Each named move below is a turn or a mirror, shown by a few rows before and after it. Which moves, in which order, take the first row of each later pair to the second? The first pair is answered.
Z262:
[-11.8  13.2 -19.8   7.3   0.2  21.7   6.8 -13.5  10.9 -33.4  18.0  -7.0
  12.0]  ->  [-19.8  -0.9   6.6 -12.6 -27.4 -19.1  10.0   3.2 -25.5 -15.1  20.2  13.4
  -1.1]
[-14.6  12.6   0.1   0.7   7.1  16.4  -9.0  -7.5 -11.4 -18.9  12.5   0.6
 -20.8]  ->  [-16.1   9.7   5.6  -4.2   1.2   7.2  -8.2  -4.1 -19.6 -14.4  13.2   4.8
 -24.3]
[-28.1  23.1  29.9 -11.6  -7.9  14.6   0.2 -22.5 -30.7  -4.9  -9.5  17.0
  -3.0]  ->  [-23.7  30.1  16.7  -2.2   5.3  34.7  -1.0 -31.1 -12.8 -14.1  -9.9   7.1
   3.6]
Z477:
[ -1.1  -6.4   3.2  -5.7 -13.0  -9.4 -11.5  -4.0 -11.7   5.4   1.5   0.5
  -8.5]  ->  [ -7.4  -6.0   3.0  -7.3 -12.1  -6.9 -12.2   0.7 -15.0   2.8   1.4  -3.4
  -5.0]
[ 35.8  -9.8  11.6   7.0  -1.5   0.0  -7.2 -16.0   7.7  24.0  -3.4  16.1
  14.2]  ->  [ 17.7  -2.5  21.5  -6.2  -4.7   2.6  -5.9  -4.7 -13.2  21.8 -14.1  14.9
  30.6]
[ 28.2 -23.8 -21.6  18.3  -4.7   1.7   1.5  15.7   4.9  18.9   8.6 -10.3
   3.3]  ->  [ 34.9 -20.3 -11.8  11.3 -10.1  -5.3   1.5   9.5  -0.3  27.3   1.0   4.3
   7.2]
[ 15.0   5.5  10.9  -6.6  -2.2  -0.2   1.0 -14.9  -2.1   5.8  -6.0  17.3
  -3.6]  ->  [  0.6   9.1  14.3 -13.8  -3.0   3.3   1.4  -5.5 -14.2   1.1 -11.4  12.4
   6.3]
Z284:
[  2.2   3.0   5.9 -11.6  -1.5   3.3   0.3  -2.8  -5.9   5.3 -13.5   6.9
  15.5]  ->  [  3.5   2.8  -1.1  -7.5   3.6  11.2   0.5  -3.0   2.5   1.9 -13.7  -0.5
  20.2]
[-39.7  12.8  -4.2  -3.9   4.8  23.8  -5.0  16.1 -12.5 -22.3   9.4 -18.9
  -5.4]  ->  [-39.6   8.4  -4.7  -2.7   3.0  19.4  -5.1  18.8 -13.4 -21.7  13.4 -19.7
 -11.9]
[ 11.7 -11.3   3.8  -8.6 -11.2 -12.3  19.9 -13.5  -7.5  14.8 -23.4  22.1
 -18.7]  ->  [ 12.4  -2.2   3.8  -8.9  -5.6  -2.3  18.8 -18.7  -6.5  12.8 -32.9  23.2
  -5.9]
[ -2.6  18.0  14.7 -10.3   9.4  11.7  -4.7  -8.4  -3.4   1.0  -7.2   6.7
  22.5]  ->  [-1.4 15.9  3.2 -2.2 15.4 19.7 -4.0 -5.3  8.8 -4.2 -2.7 -4.4 23.2]
Z373:
[  3.4   1.8  -3.6 -13.5   1.7  10.5  -7.2  -1.0   1.3   4.0 -12.1  -1.9
  25.0]  ->  [ -8.6  10.0  -4.2 -11.3   5.3  16.2 -13.6 -12.7  -8.0 -11.7   2.9   0.8
   2.8]
[ -7.0  15.9  -8.4   2.6   6.9  -0.9 -15.7 -17.7   2.9 -11.0  17.0 -25.2
 -17.9]  ->  [ 20.0   0.1 -12.9   6.9   1.8 -14.2  -7.7  -8.3  24.6  11.4   7.7 -24.5
  -4.6]
[ -4.2 -20.9  -3.4   5.9  -7.7  -8.0  -2.5   3.7  -1.5   2.9  18.8  -1.5
 -27.7]  ->  [  5.3 -26.7  -0.9   1.4 -10.7 -12.4   4.9  17.4   4.2  19.0   0.9  -4.9
   1.1]
[ 14.1  20.1  10.3  -8.4   6.5  11.0   4.2 -22.9 -18.9  14.9 -20.0  27.6
  14.3]  ->  [  9.3  22.8   9.3  -4.2   7.7  12.8  -0.7 -32.6 -21.1   6.3  -9.2  29.6
  -4.0]

(two moves a pair)
[  5.6  -6.6 -16.1   1.7 -12.6  -2.1  19.7  26.8  26.7  31.9 -23.5 -23.0
  44.2]  ->  [-48.9  24.0  -8.8  -9.6  -2.4  26.8   6.3  17.6 -14.2 -11.2 -11.3 -29.2
  28.8] | Z477 Z373
[-10.7  31.4  19.0  -9.3   5.8  25.7  -2.0 -20.9 -30.1 -12.8  -7.8  18.4
  18.4]  ->  [ 13.9  14.6  15.0   5.0  -2.9   1.8  -4.8 -37.6 -13.4  -5.5  19.2  31.7
 -28.7] | Z373 Z262
[ -3.5 -13.9  -2.7   3.4  -6.4   3.4   0.1   3.8  12.3  -2.3   3.0  -5.2
  -7.9]  ->  [  3.5 -12.6   4.7   0.6 -11.1  -3.7  -0.8  -3.0   8.5   4.7  -1.0   7.4
 -10.5] | Z477 Z284
[-24.0 -10.5  -0.3   7.8  -1.4   2.0  -0.2   3.0  -0.2 -21.3  28.9  -5.3
 -38.3]  ->  [ 11.1 -31.1   9.5   4.6 -17.3 -28.3   9.3  12.2  12.1  17.0  11.1   9.1
 -20.3] | Z373 Z284
[  8.1  22.0  28.4  30.6   7.1  -5.2  -9.1 -18.6  11.7  -0.2  15.1   9.2
 -14.1]  ->  [  7.4  24.5  34.8  26.4   4.3  -8.0  -9.4 -18.7   5.3   2.8  10.6  14.1
  -9.3] | Z262 Z284
[ -2.0 -13.4   9.8   7.0 -17.3 -14.5   9.3   5.0 -12.8  25.3  -5.1   9.7
  -1.7]  ->  [-18.7  -3.9   8.8   1.7 -10.3   1.2   8.5  12.3 -20.2  15.4 -12.4  -1.5
  15.3] | Z284 Z477
[ 21.9  33.7   2.6   6.0  17.2  15.6  -7.1 -48.1  12.1 -14.2  -2.8  32.9
  -7.7]  ->  [ 32.9  11.8  23.4  -8.9 -10.0 -25.3   1.1 -26.4  -4.1  18.7 -12.7  48.5
  -1.5] | Z262 Z373
[-14.6   0.4  10.2 -19.3 -14.2  -0.6   6.8   5.9 -14.6 -14.7  -9.5   5.8
   8.4]  ->  [-10.0  -8.9 -12.0  -1.4  -5.0   7.4   6.1   6.4  11.1 -25.5   9.7 -13.2
  -9.8] | Z477 Z477
[-36.7  -1.0   3.3   5.9   2.2  26.0  -0.4  11.7 -10.5 -21.8  10.2 -20.9
 -16.1]  ->  [ -3.3 -22.3   5.9  13.6 -13.4  -7.6   2.0   2.9   3.9   2.2  22.7  -1.8
 -45.6] | Z373 Z284
[-14.3 -10.1  -3.9  -0.8  -8.8  -4.2   3.5   8.4  -4.7  -7.4  15.2 -11.1
 -21.4]  ->  [-14.7   1.3  12.3 -12.6 -12.7  -6.4   0.5  -0.2 -21.9  -1.9   1.8   7.0
 -10.9] | Z284 Z284
[  1.8  10.6   1.9  -3.9  -4.4   7.4   0.7 -17.4 -10.9 -10.4 -10.2  19.0
   3.2]  ->  [ 12.5   6.9  -5.0   3.1  -1.7   7.1   0.9 -21.4   2.3  -9.1  -6.6  18.1
  -2.6] | Z373 Z284
[19.3  2.9  3.7 -5.9  4.9  9.4  7.8  3.9  4.9 17.2 -6.3 -8.8  0.7]  ->  [ 16.1   3.7   8.3 -10.1   2.2   7.0   8.6   6.9  -1.2  18.6  -8.5  -7.0
   3.0] | Z477 Z262
[-18.7   1.0 -10.1   0.1   5.2   7.3   0.1   3.5  -2.1 -13.0  17.3  -7.7
   1.3]  ->  [ -6.2  -4.8  -8.9   4.5  -0.2  -4.7  -0.9  -4.0   2.8  -5.6  24.1   1.8
 -14.4] | Z477 Z284
[ -5.2  -3.2  29.4   1.4 -11.8 -10.5  -8.9  -8.6  -5.9   8.3   3.0  10.6
 -21.7]  ->  [-27.2  -0.9  24.6  -2.1  -7.6   0.7  -7.3   7.7 -14.8  -3.8   3.8  -7.1
 -14.0] | Z477 Z477
[ 27.5 -20.4   8.4  -1.1  -7.0 -20.3   1.0  21.0  37.9  25.0  -7.5   3.1
  13.2]  ->  [ 20.2 -12.9  17.7 -10.7  -7.1 -17.6   0.8  23.1  24.4  25.8 -20.1   6.6
  29.7] | Z477 Z284
[ 23.5 -15.3  -8.8  12.3   0.7  -9.2   4.1  -6.1  25.5   6.9  11.5  -1.2
 -15.0]  ->  [-27.2  12.0   5.5 -10.5   6.6  16.1   0.0   5.0 -19.3 -17.0  -3.6  -8.8
  11.8] | Z373 Z373
[ -9.2   8.9   1.2   3.1   0.3   2.4   5.0  -0.6   1.2 -13.6  10.8  -6.8
 -18.4]  ->  [  2.7   1.6   2.6  -1.5  -3.3  -3.7  12.6  15.5   8.9   4.7  -8.7 -10.0
  12.4] | Z373 Z373
[ 24.7  10.1  -9.6  10.8   7.2   5.3   7.7 -11.1   5.2  12.8  -6.7  -5.8
  17.9]  ->  [ -1.0  15.0   9.7  -7.0  -4.6  -6.2   5.7  -3.0 -32.6   8.6  -6.2   3.3
  12.3] | Z262 Z373
[  8.5 -11.2 -16.9  20.0   0.9   3.0  -3.3 -11.3  16.4 -12.7  26.2 -11.1
 -31.2]  ->  [  9.3 -15.5   8.4   1.3 -19.3 -26.3  -2.5  -8.4 -12.5   6.6  17.6  14.4
 -33.4] | Z262 Z477
[ -2.3  10.0   7.1   8.3   9.5   1.2  -3.4 -28.6  -1.6 -16.3  16.9  -0.8
 -25.3]  ->  [ -1.1  13.1  15.6   2.4   5.7  -3.7  -3.9 -31.3  -9.7 -10.7  10.0   8.9
 -20.6] | Z284 Z477
[-10.8   9.9  -2.4  10.3   9.5  23.4   2.1  -5.3   5.2 -10.6  -2.0   4.9
  -9.5]  ->  [  0.8   4.1  -3.3  13.5   6.0  15.2   2.4 -11.0  11.3  -4.8   2.9  11.7
 -19.6] | Z284 Z477
[-19.7   5.4   4.8 -21.6  -2.4  10.6  -8.7   3.3 -30.2 -22.4   6.2  12.3
 -25.4]  ->  [ 19.2  -8.8  -6.6  -2.7  -1.9  -1.9  -8.0 -13.0   5.0  -6.6  14.6  20.5
 -43.6] | Z284 Z373
[-30.1  22.1  18.5 -10.0   3.2  25.0 -17.8  -7.3 -37.4 -21.7  -8.4  18.5
  -4.3]  ->  [ 16.9 -12.7 -14.8  26.3   4.2   9.1 -12.8 -13.3  24.5  -9.4  23.4   7.0
 -45.9] | Z477 Z373
[-4.2  9.0 -7.1  2.5 -7.3 -1.5  8.5  6.8  6.4 -4.6 -2.0 -0.6 13.8]  ->  [  3.2   7.0 -10.2   6.9  -7.5  -3.1   7.4   1.5  13.9  -2.5   1.3   1.9
   8.3] | Z477 Z477
[ 19.4 -13.7  -0.6   7.0  -4.6 -17.1  -1.3 -19.8  11.9  19.4  16.5  10.7
 -19.5]  ->  [ -4.3  -9.4   5.0 -11.1  -3.9  -5.7   8.0  16.6  -5.2  21.5 -12.8  -9.3
  35.5] | Z373 Z477
[-11.4   1.3   6.2  -5.1  -2.4  -3.2  -4.8   4.6 -13.8  -3.0  -2.5   2.6
   3.0]  ->  [-13.6   1.6  -3.3   0.2   3.9   5.4  -4.7   6.3  -4.8 -10.2   0.9  -6.5
   3.7] | Z284 Z477
[  7.2 -16.0 -12.3  -3.6   6.0   7.8   7.9  22.8  12.5   7.0 -12.0 -21.2
  29.0]  ->  [-23.0  -6.5  -7.6 -10.7   5.8  14.5   2.1  24.0 -12.1 -14.5   1.0 -25.2
  12.5] | Z284 Z373
[ -7.1  -2.4 -20.0  10.0  -9.1   1.3 -12.6  -3.7   3.7  -5.7  19.1  -6.6
  -5.5]  ->  [  4.1  -3.2 -13.6   9.2 -13.9  -7.7 -14.0 -11.2   3.1   3.4  16.6   5.8
  -9.6] | Z477 Z262
[ 25.3  -4.9 -14.3   7.6   4.3   0.6  -1.2   3.1  31.6  14.9  -0.7  -3.8
  12.6]  ->  [ -9.0   5.5   8.0 -17.5  -7.0  -3.0  -1.5  21.9 -13.4  11.1 -13.7  -0.2
  29.6] | Z373 Z262
